Each row is where one point has got to under a steady rotation. How many steps took it there?
The counts run from 0 to 488.
[172 164 101 119 121 134 129 114  99 142 164  76 111  98 129 148 112 117
  99 125 117 176 147 142  84 101 151 142 146 119 124  79  84 123 125 119
 102 130 169 120 127 125 123 118  96 101 123 132 192 104 146  85 110 117
 142 155 186  70 152 125 147 139 102 107 127 145 113]
377
[103 134 135  89 104 125 124  87 145 134 142 125  77  91 128 159  78 140
 161 150 141 148 118 116 127  98 154 183 134 130 112 122 146 131 140 124
 148 132 117 129 107 150 116 106  61  98 139 147 124 131 187 118 105 173
  89  91 151 108 124 162 167 123 124 196 126 137  95]
129
[ 95 113 129 110 145  98 128 127  95 165 161 100 127 164 140 136  93 121
 131 120 118 176 119 148  85 129 204 187 135  87 129 126 101 126 150 100
 139 124 145 150 152 122 137 136  91 125 115 156 175 127  87 104 103 134
 135 167 183  76 154  94 124 126 106 117 127 152 120]
459
[142 153 122 161 111 136 128  93 134 157  98  76 107 172 154 106  96 134
 163 115 152 161 109 162 127 106 149 114 145 124  99 118 117 163 135  95
 146 128 129 134  93 159 107 111 140 110 119 103 109 113 167 102 133 162
  64 131 161  73 146 144 138  88 129 194 149  99 152]
396
[130 163 115 138 141 125 126  98 129 157 122  87 116 115 133 109  86 128
 140 121 163 148 141 156 138  91 157 155 143 124  82  83 127 160 143  76
 137 134 121 120 105 156 145  74 118  91 108 131 131 102 188 129 128 141
  76  99 167  87 149 144 134 116 133 183 113 104 153]
206
[135 170 145 129  96 148 138  95 116 156 152 143 105  65 143 118 127 150
 127 137 106 138  90 131 156  64 118  90 171 169 122 108 158 116 134 113
 115 121 115 143 109 120 119 126  94 115 144 115 134 101 201 118 107 164
  70  96 119 146 127 147 151 122 110 170 108 119 131]
364
[157 159 116 124  87 121 138 118 102 103 153  95 117  38 158 148 106 146
 106 154 139 149 143 111 121  76 101  93 139 141 122 119 105 107  73  95
  78 106 144 141 139  88  88 123  80 124 180 129 123  95 128  93 105 151
 157 136 145 148 129 140 138 155 127 113 105 108 117]
186
[160 165 112 125 110 115 115  70 118 144 127  87 109 163 145 132  73 136
 138 100 163 156 106 135  79 103 155 134 129 143 100 111  94 126 117 131
 142 129  96 105 127 141 100 154  87 112  96 130 136 136 154 135 109 157
 104 136 159  72 147 166 164  96 113 145 142 114 145]
307
[123 146 134 116 137 141 121 118 123 145 125 115 109 105 157 178 124 148
 148 156 114 177  93 131  96 119 169 115 155 128 137 169 132 148 105 131
 135 126 178 160 118 106 129 145  95 107 176 178 171 114 116  97 112 132
 139 145 144 148 149  80  99 156  99 155 105 101 119]
32
[103 132 154 141 127 114 125 100 117 161 109 125 127 171 163 129 111 148
 177 131 129 171  60 134 133 110 159 107 170 137 111 169 147 144 145 120
 168 121 133 185  95 124 111 139 134 137 131 130 127  97 138 100 117 169
  80 145 115 126 136 104 125 104 109 207 150  97 148]
248
[ 91 128 156 106 118 119 144 150  95 174 176 152 113 114 139 130 147 150
 118 139 104 161  87 143  89  94 153 103 167 102 164 129 140  99 113 105
 117  96 115 163 149  84  81 132 122 146 198 144 168  99 121 117  79 132
 115 164 144 150 133 101 135 158  89 105 137 137 134]
145
[ 83 133 138 128 142  69 159 119 118 148 124 122 160 100 154  98  90 181
 153 125 176 146 118 125 145  99 158 143 155 124  76 130 146 127 146  70
 141 122  81 164 145 124 153  78 109 127 122 134 112  81 125 137 128 146
 122 130 145 137 130 129 124  99 143 160  89  96 174]
428
[ 85  91 123 153 125  80 161 132  89 154 120 112 161 123 130  80  89 156
 129 117 126 172 130 151  88 111 174 143 157  87 128 137  95 138 161  90
 125 126 106 176 154 137 122  69 124 137 114 131 122 100 102 114  94 134
 131 174 169  91 118 115 132  96 135 117 132 142 139]
313
[131 173 112  87 132 109 120 109 118 139 139  80 111 135 177 176 106 156
 166 123 178 165 105 113  96 119 178 146 130 145  95 168 149 127  82 127
 157 127 108 136 132 113 145 163  99 125 160 163 152 111 125 114 123 141
 125 154 134 142 152 113 120 129 107 142 106  85 164]
114
[ 77  91 154 166 122 111 140 161 122 163 128 137 155 120 123  97 120 164
 153 158 123 176 117 156 131 115 156 132 156  91 120 140 136 142 157  70
 115 118 139 198 129  99 121  56 142 135 155 127 126  76 116  92 121 128
 120 174 150 107 125 104 116 117 112 163 130 134 128]
246
[122 135 135 135 125  94 147 131  65 166 160 105 152 111 137  87 107 139
  93 111 108 173 123 147  93  86 164 117 147 107 142 108  77 105 135  91
 123 104 122 143 174 125  97 128  99 149 103 140 159 113  95 127  84 129
 149 154 163  90 145 111 133 113 114  83 108 132 142]
380
[ 86 114 127 111 101 108 140 115 119 135 162 144 110  42 120 136 102 152
 136 153 125 145 132 116 121  95 153 165 152 110 116  99 152 112 147 113
 125 127 123 152 127 123 139  64  79 111 156 141 119 103 181 124  93 171
 110 109 143 132 106 151 164 139 129 164 110 166 101]
130
[ 82 129 136 114 146  81 130 119 116 165 139 117 136 149 136 115  88 141
 144 133 152 142 150 156 125  97 172 149 126  80 117 115 127 134 140  62
 153 100 119 134 149 152 100  74  94 112 136 180 112 128  92 139  97 133
 127 102 173 110 148 116 109 130 133 150 112  78 154]
202
[ 86 141 150 107 140 106 141 102 107 167 128 157 104 124 148 124 114 153
 151 132 117 147  70 144 140  87 172  98 171 150 140 149 148 134 130 113
 167 107 119 157 120 125 112 130 109 133 146 175 148 114 164 131  96 159
  74 114 117 180 130 111 118 137 101 168 110  81 164]
438
[121 142 141 132 150 133 135 153  94 177 179 121 121  97 143 111 145 124
 118 144  98 171 118 163 115  97 165 109 160 110 129 108 123 124 134  77
 106 112 167 157 145 116 128  95 137 118 164 134 176  76 124 107 103 105
 126 152 160 124 148  87 110 163 106 114 109 124 142]
369
[116 110 102 115  73 101 138 111 107 107 143 110 127  69 134 157  78 159
 126 139 134 159 132  95  66 116 135 149 145 115 121 153 104 113 111 148
 108 150 105 151 138 108 109 112  74 143 154 124 110 106 129 100  99 167
 148 171 146 107  94 155 159 113 127 138 144 158  95]
7
[133 147 132 131 131 103 132 126 120 141 109  92 151 128 135 111  98 158
 112 127 143 176 120 146  75  89 142 100 136 100 145 148  75 146 104  93
 132 100 153 143 151 106  79 119 116 125 129 166 145 112  52 118  98 135
 162 163 170 131 155  86 111 138 113 105 115  71 157]
414
[134 164 146 150 155 135 150 134  88 191 148 111 130 159 148  90 128 133
 128 114 119 165 101 172 123  92 168  83 160 127 130  95 121 121 122  68
 118 103 137 140 137 116  99 117 163 127 138 135 179  94 127 106 108 112
  91 139 168 100 149  90 115 121  95 113 131 107 166]
68
[ 79 108 133 152 122  95 158 126  78 172 147 114 140 149 165  99 111 155
 164 138 140 139 115 125 133 110 174 120 166 105  97 146 153 116 135  95
 139 139  82 181 130 136 115  97 129 166 160 101 109  86 157  98 119 149
  93 152 131 110 102 156 120  83 144 173 147 132 152]
394
[126 123 144 122 118 106 143  94  76 162 135  97 117 138 158 139 104 124
 128 119  84 172  95 131  60 103 155  99 168 127 152 153  86 112 116 152
 136 124 125 153 135 126  92 181  76 165 124 146 159 135  97 104  84 160
 136 159 130 101 117 112 126 128 103 110 147 112 124]
77
[117 160 123 132 121 136 119 107 126 145 113 110 111 130 173 149 119 162
 187 151 162 161  81 116 137 117 157 126 172 152  92 157 171 144 110 118
 148 125 121 171  91 119 130 128 136 111 160 129 124  92 170 103 128 147
  82 154 116 160 130 125 122 122 119 208 123  93 145]
25
[143 185 120  95 112 122 144  90 101 141 169 108 128  99 164 140 113 156
 125 102 138 159  91 111  97 107 145 130 142 168 113 113 121 110 112 149
 129 129  86 127 148  99 134 179  86 117 110 116 169 107 177 118 125 152
 105 143 126 121 136 148 173  85 105 135 107 146 136]
453
[137 157 126 104 113  96 146  59 115 132 130  87 112 103 148 148  74 127
 154 126 133 155 121 113 141  81 115 145 145 159 103 108 116 118 134 125
 141 121 114 122 113 132 126 167  37 118 103 126 126 132 146 121 119 186
 123  88 143  96 144 163 149  95 133 172  97  93 120]
274
[ 70 114 127 113 145  68 158 136  95 160 149 126 148  89 140 110 105 164
 135 135 144 162 126 123 120 105 180 172 153 107 103 146 128 114 152  87
 143 117  99 167 170 120 151  72  80 138 137 162 134  96 103 134 102 130
 152 142 146 133 127 116 123 130 124 120  93 134 147]
123
[ 98 145 136 126 157 128 134 108 101 185 162 106  98 177 165 130 110 124
 178 131 122 162  89 150 146 105 193 146 161 126  98 113 154 130 154  94
 164 123 126 144 101 148 140 121 114 113 130 128 155 111 172 108 126 141
  65 114 145 100 141 122 110 126 116 196 131 114 148]
58
[117 153 118 126 139  91 165 138  75 147 138  87 151  94 163 108 107 149
 116 124 123 155 130 135 105  91 161 104 152 125 116 154 103 113 100 101
 124 127 128 163 161 106 138 123  98 155 145 154 134  92  78 110 100 133
 164 159 142 142 136 104  98 121 126  84  81  93 167]
190
[108 123 135 165 130 120 155 135 109 159 134  96 152 165 148  70 106 151
 142 127 157 153 134 147 135 102 153 119 144 109  90 114 135 147 150  65
 116 123 100 166 124 142 111  69 163 135 130  98 109  87 160 109 127 125
  92 161 157  90 124 140 139  86 131 179 129 117 159]
395
[ 97 144 128 104 153  80 140  82 117 163 126 101 122 141 159 126  85 140
 166 109 156 165  88 135 134 104 194 172 145 139  99 129 132 134 155 108
 185 128  96 140 139 139 153 136  84 118  99 156 134 129 144 141 123 160
 100 108 142 111 156 132 132 103 128 172 107  97 158]
125
